Each path below is one point turned by a fixed rotation once a step. After each direction that follows a path, write how fast that rotation turns it, in degrees per step (0 if it stays still).
Each turn is a multiple of 5 degrees from 10 to 175, or 0.
Each row of a path follows its step; steps can be skipped.
Path 1:
step 0: [ -2.9   3.5  21.5   0.5 -22.4  -3.5   0.0 -24.7  -3.0 -27.3   2.8  20.1
  17.1  -9.6  14.9  17.3  -1.6  16.7 -11.5   2.2 -11.2 -21.7 -16.3  -1.2
  10.7]
step 1: [ -3.3  23.3   2.2  10.1 -15.5  23.4  -9.5  -3.2   0.4 -10.1   4.2  16.2
  22.4  25.3  -3.1   9.8   0.5  -5.0  13.9 -20.8   4.6  10.2 -30.5  13.6
  -8.6]
step 2: [-16.6   9.0  11.0   3.8 -12.2  -6.0   6.1 -28.5   8.9 -38.7   3.0  15.0
  -0.8   6.7  -3.3  16.2  17.4  -7.0 -12.0   7.9 -14.6  -0.9  -6.7  10.8
  22.0]
step 3: [ -3.1  15.7   7.3  -8.1  -1.4   4.7  -4.2  -2.8  23.9  -0.8   4.9  -2.6
  27.0  20.6   9.8  19.4  11.1   2.6   8.7 -18.8  11.4   7.0 -15.7  38.9
   0.5]
step 4: [  4.5  25.7  24.7  17.2   3.8   6.0   8.3 -40.5  13.1 -17.5   6.7  -1.1
   5.3  10.1   3.4  11.3  11.0  -3.1 -19.1  12.9 -10.1  -0.3  12.1   8.2
   1.6]
step 5: [ -5.2  21.2   3.1 -15.5  -4.7  18.2 -11.9  -9.6  16.9   7.5   1.6  -2.6
  23.9   4.4   9.3  33.4 -14.9  24.9  -9.4 -19.7  -3.9  -2.4  -8.1  15.4
   7.6]
step 6: [  1.9  48.5   2.0  10.6  -7.6   7.3   9.5 -27.5  -0.1 -18.2   4.4   9.1
   5.4   0.0  -4.9  19.1  -9.9 -12.7  -4.4  16.8   7.0  -3.6  -5.3  -2.5
 -12.0]
step 7: [-14.3   2.8 -13.3  -8.7 -19.0   9.5 -17.9  -4.0  22.9 -20.6  -1.4 -10.8
  23.7  -6.4  10.0  37.6  -5.3  -1.2  -9.2  -4.5 -14.8   6.0 -17.7   3.1
   1.7]
step 8: [ -9.7  32.7  16.7  13.3  -6.8  -9.2   3.1  -2.8  10.5  -7.0   7.5  19.5
  20.7   7.7  18.9  13.5  -4.1 -22.2  10.5  27.4   3.6   2.1  -9.8  10.3
  -7.8]
step 9: [-10.8  -7.9  11.5  12.9 -15.8   9.6 -14.3 -26.8  40.2  -5.5  11.7  -6.5
  12.9   1.8  12.2  19.4   5.1  -2.9   3.1 -11.0 -17.3  -8.6 -17.3  -7.4
   3.2]
step 10: [-18.7  42.1  15.6  10.7   1.6   6.7   1.2   1.6  10.6  11.7   7.2  10.1
  15.1  21.5   2.0   0.5  -6.5  -4.4  -3.1  14.3  -5.9  -7.7 -22.6  11.9
  21.7]
[ -6.5   9.7 -15.0  -3.8  -2.5  -0.6   2.7   0.1  -1.6  -3.0   5.1   0.9
 -10.9  -1.3 -14.2   1.3  -2.7  -4.1  -0.3  -7.2   2.7  -3.0  -7.8  -1.4
   9.1] : 80
[11.2  2.1 -7.1 -4.4  1.5  1.1 -8.6  0.4 -2.4 10.7  3.9  1.4  7.1  9.2
 -0.9  4.2  7.2  1.1  3.8  4.2  4.7 13.4 -5.9 -6.9  7.0] : 170
[  0.7  -4.4   3.4  -8.4  12.5  -5.3  -1.2 -10.6  -0.8  -0.9  -2.8   6.6
   0.3  -9.1   3.1   3.0   8.1  -8.2 -10.5  -3.8   1.3  -4.8  -7.3  -9.8
   0.5] : 170
[  5.1   1.2   4.2  -3.5  -5.2   3.1   3.8  -3.1 -14.9 -10.0  13.5   4.3
   2.9   0.2   3.9   4.0   6.2   1.9  -2.9 -11.8  -1.9   5.2   2.6   8.9
  -0.3] : 10
[  5.9   4.0   0.4  -3.9  -5.8  10.0   4.1  -0.1 -13.1  -3.3 -13.3  -4.0
   5.4  -5.5  -4.7   1.8  -6.6   9.3  -4.5   4.4   2.1  -2.6  -7.6  -7.3
  -4.2] : 60
[  1.7  -0.1  -4.9   9.5   2.4  12.0  -8.8  -5.2   1.4  -7.0   3.0 -10.7
  -1.8   4.5  -4.6  -8.7   6.9  -6.6  -6.2  -2.4  -6.2   2.6  -0.3  -5.9
 -10.3] : 140
Path 2:
step 0: [-12.8  12.7 -14.9  13.8  29.8 -23.1 -13.9 -18.0   3.7  10.4 -13.2 -10.1
  -2.4   6.0 -21.4   5.7 -13.4   2.0 -15.0   8.5  12.3 -18.6   2.2  -5.2
 -37.8]
step 1: [ 19.3   4.8 -29.0   7.7  13.9 -23.8 -24.1   1.1   3.2  -2.1   4.6 -15.9
   1.5  19.1  35.5 -10.8 -22.4   9.6 -10.7   1.5   9.6 -13.9   2.9  13.6
  12.1]
step 2: [  9.7  -5.3 -10.6  14.4   2.0   2.4  20.4   3.8  -1.8  -7.5   7.8  -0.8
 -16.3 -13.7  19.5  -9.5  -7.0  31.4  28.7 -17.7  30.7   2.9  -1.9  29.6
  -6.8]
step 3: [ 18.4  11.4  27.8   6.5   8.3  20.0 -11.4 -30.0   4.9   2.8   3.1  27.7
  -6.1   2.8   6.7  23.1  12.9   4.6  10.6 -14.3  23.4  10.9 -10.8  13.8
  17.0]
step 4: [ 16.3   7.3   8.8 -14.9   2.5  -9.0  21.4 -13.1  -2.2  -1.6 -11.2  -2.6
 -35.8   3.0  -8.8  -5.6  34.3  -8.6 -10.6  -0.9 -13.7  11.5 -26.0   0.2
  28.3]
step 5: [ -7.9  -0.1 -12.8 -20.8 -18.6   9.5  21.7 -13.4   5.1 -11.3 -17.9  15.8
 -16.3  12.9 -11.5   7.0   9.5 -10.1   9.2  15.7  -6.0 -44.8  -7.0 -17.2
  -4.7]
step 6: [ -1.0   7.2 -21.1 -11.3  -3.9  -5.9   1.8  10.3   2.5 -37.2   8.6  22.3
   6.2   4.4 -15.4   7.3 -11.0  -2.1 -16.6   7.2   0.6  -3.8  36.3 -25.1
  21.8]
step 7: [ -1.1 -25.8  -7.9 -17.1  10.9 -36.8   3.0   1.7   1.7  -3.4   5.2  20.1
   6.2  -3.2 -14.0 -21.2 -13.0  -4.0  11.8  -9.9  12.5  23.8  14.2 -20.2
 -25.3]
step 8: [ -2.9 -17.5  24.2 -13.0  14.5 -15.5 -14.7 -13.4   4.9   1.6  31.8 -17.0
  15.3  27.6   0.1   6.4 -27.0  -2.3  25.7  17.9   1.8   5.2  -2.2   6.5
  -0.6]
step 9: [-33.5  -1.8   2.6  -3.5   5.3   3.3  -8.2  14.0 -20.5 -10.1  -9.8 -22.2
 -19.4  12.1  12.3   5.2  -9.5  19.0  10.4  17.4   4.1  35.8 -15.1  16.4
   9.0]
step 10: [  0.5   0.1  -4.6   7.5 -19.8  33.8  -8.7  -4.3 -21.3   9.1  -1.1  30.2
  -2.0   2.5  15.8 -12.2   0.5  -4.5  -5.0  31.6   5.4  13.2 -25.7  18.8
 -16.9]
[ -7.0  10.6   7.3   2.7   5.6   1.1   0.7   4.1  -0.3  -6.9 -10.7   0.9
   4.8   2.0  -2.9  17.6  -1.4   3.8  -5.9   0.8  10.3   4.7   5.2  -1.3
   0.0] : 120
[ -1.4   6.8   5.4   4.5  11.2  -0.2  -6.9   4.7  -3.2   0.0   5.3  -0.8
  -6.9   7.8   6.5  -7.7 -12.8   7.9   1.6   3.7  -5.1   3.2   1.7  -2.3
 -12.6] : 45
[  2.9  -2.6  -0.6  -9.9   4.3  16.7  -4.2  -3.0   6.0   8.6   2.5  -0.6
   0.2   6.5 -13.1   0.8  -4.5   2.6  -2.6   0.5   4.6  -6.1   6.8   8.4
  -2.5] : 140
[  6.6   8.6   9.9   0.0  -1.2  -6.2  -2.1  -7.6   3.4   4.2   5.7   6.7
   1.9 -11.1 -12.4  -1.2  -6.6  -5.5   0.2  -8.5   0.0  10.5  -3.3  -0.5
  -3.8] : 90
[-10.6  -7.8   5.7  -8.5  -1.7   3.8   1.6   9.4  -5.1  -5.6   0.7   7.6
   9.5   3.4  -4.4  -4.2  -6.7  -8.9   2.4   8.2  -4.7   8.5  -6.1   3.3
   2.3] : 20
[-15.1  -6.0   0.1   2.6   2.8   1.6   0.6  -5.0  -3.0  -5.8 -10.6  -4.4
  -6.1  -4.4  -9.4 -12.4   0.6   5.6   1.3 -12.3   3.7  -0.3  -1.8  -0.6
  -2.5] : 155
[  1.1  -2.7  -1.5 -10.1   0.0  -3.6  -1.6   9.7   4.4   0.5   1.9  -3.1
  -6.3  -4.7   0.1   2.1  -5.3  13.5 -12.8  -5.8  -7.2   6.3  -2.9   0.0
  12.6] : 145
[-0.7  0.7  2.6  6.9  3.3 -7.5 -6.5  2.1 -0.5  3.6 -6.6  7.3 -1.3 -7.9
  1.1 -2.8  0.5  3.0 -0.1  7.2 -0.1 -5.9 -0.4 22.9  4.1] : 40
Path 3:
step 0: [ -6.2   4.1  14.4 -20.7   5.6 -11.6 -21.6 -12.1 -13.3  18.7 -16.6 -40.0
  -5.4   3.9  13.1  11.2  -9.2  -4.1  -5.3 -22.0   0.8 -12.4  -5.2 -28.2
  -2.3]
step 1: [-18.2 -25.1  19.4 -19.7   0.3  11.1   1.2   4.1  24.3  -4.8 -14.6  -8.4
  -6.0   1.5  12.7  13.0  34.4  11.3   6.8  -0.7  11.0  -1.0  14.0  -9.9
 -30.4]
step 2: [ 18.2  -5.4 -25.1  15.9   2.7   2.9  18.4  -7.1  -8.4  11.5 -24.1 -25.0
  -4.9   0.8 -13.6   6.1  27.6  25.5  -1.6 -20.1  12.7  -9.6  18.9  -8.6
   1.6]
step 3: [  6.2   9.1   9.0  13.3   5.4 -18.0   0.9   6.2  -8.9  -1.4 -16.8  -9.5
 -13.3 -17.1  14.6  27.5  23.5  -6.1  35.0  11.6  -8.6 -24.2   5.2  22.4
   1.1]
step 4: [ 30.0  11.4  -2.4 -20.6  -6.1   4.7  15.9   7.6  -1.4   3.2 -43.2 -17.0
  -6.3   1.1   5.5  10.6  -7.3 -27.3  13.7  -4.2   6.3  16.3 -15.7  -8.6
  -7.9]
step 5: [ -7.1 -13.2  22.0 -28.7  -7.8 -15.5   3.8  -8.6   4.8  -8.7  -5.4 -25.4
  11.2  -5.9   6.5   7.8 -14.5  -0.6  15.7 -37.2  13.0 -28.1   0.3   2.7
  -4.2]
step 6: [ -7.7 -17.6   6.2 -12.2  15.8  32.3   9.0  12.1  -3.0 -19.4 -16.6 -10.1
 -27.7  16.4  -7.0  21.0  17.5   3.7 -15.9 -17.2   3.4 -14.2  -0.7   4.0
 -20.2]
step 7: [  1.1 -15.7 -35.3   5.4  10.6  -1.1   1.0  -8.6  -9.3  13.2  -3.0  -5.0
  -4.7  -0.9  -5.2   3.1  30.2 -22.0  24.1 -26.5   2.4 -23.8  19.0 -10.9
  -1.2]
step 8: [ 23.1   6.5  11.5  -3.7  13.5  -7.6 -22.3  -4.5 -10.4  19.9 -10.4 -23.4
 -21.0 -17.6   9.4  36.7  10.0 -11.3  -2.0  13.1 -15.0 -12.5   3.1  -9.2
 -11.9]
step 9: [  8.9  -7.4  18.0  -9.4  -3.3   2.1  -6.5   1.9  17.0   5.7 -32.6  -5.4
  13.6 -15.1   1.4   8.9  13.4 -15.1  25.2 -11.0  30.1  23.8   7.0 -14.6
 -18.5]
step 10: [  7.2   7.8  23.3   4.4  -3.0  -1.9   0.1  -2.4  -4.9  -0.9 -28.5 -38.3
   4.9   3.0   0.4  -8.3   5.9  29.1  -6.4 -33.2   4.3 -24.7   0.9  -2.0
  -6.3]
[ 16.1  -2.3  -6.1   4.8   0.7  -2.9   0.3   1.5  -0.7   7.2   4.8   6.2
  -2.0 -12.3  -7.7  10.9   6.1   1.3   2.9   8.4   0.0   1.5   7.6   3.3
   3.5] : 70
[ -0.6   7.5   4.3 -11.0  -5.0  -0.2   5.1  -7.2   4.8   9.2   7.0  -7.5
   7.7   8.0  -3.8   6.3   7.0 -11.1   0.1   7.7  -6.3   2.3  -2.0  -2.3
   3.4] : 90
[-11.8  -6.3   1.3   0.7  -3.9  -6.7  -2.1  -1.7   7.8  -2.7   5.9   7.7
   7.1  -5.3   3.7  -2.1   4.8  -6.9  17.6  -1.0   5.0  -3.6   5.8   5.1
  -0.8] : 175
[ -2.0  -6.7  -4.5  -9.7  11.9   8.6 -11.7  -0.9  -0.6  -3.4   3.2  -2.4
   1.5  -5.4  -6.8  -0.9  -4.4  -9.8  -2.9  -6.8 -10.4   2.7   7.0   4.8
   2.4] : 45
[ -0.3 -12.4   5.9   3.6   9.8   0.7   8.0   1.2 -10.0  12.6   5.0  -8.4
   6.1  -2.9  -2.0  -7.7  -4.9   2.8   7.7   2.6  -1.0  -3.2  -6.9  -1.2
   1.5] : 145
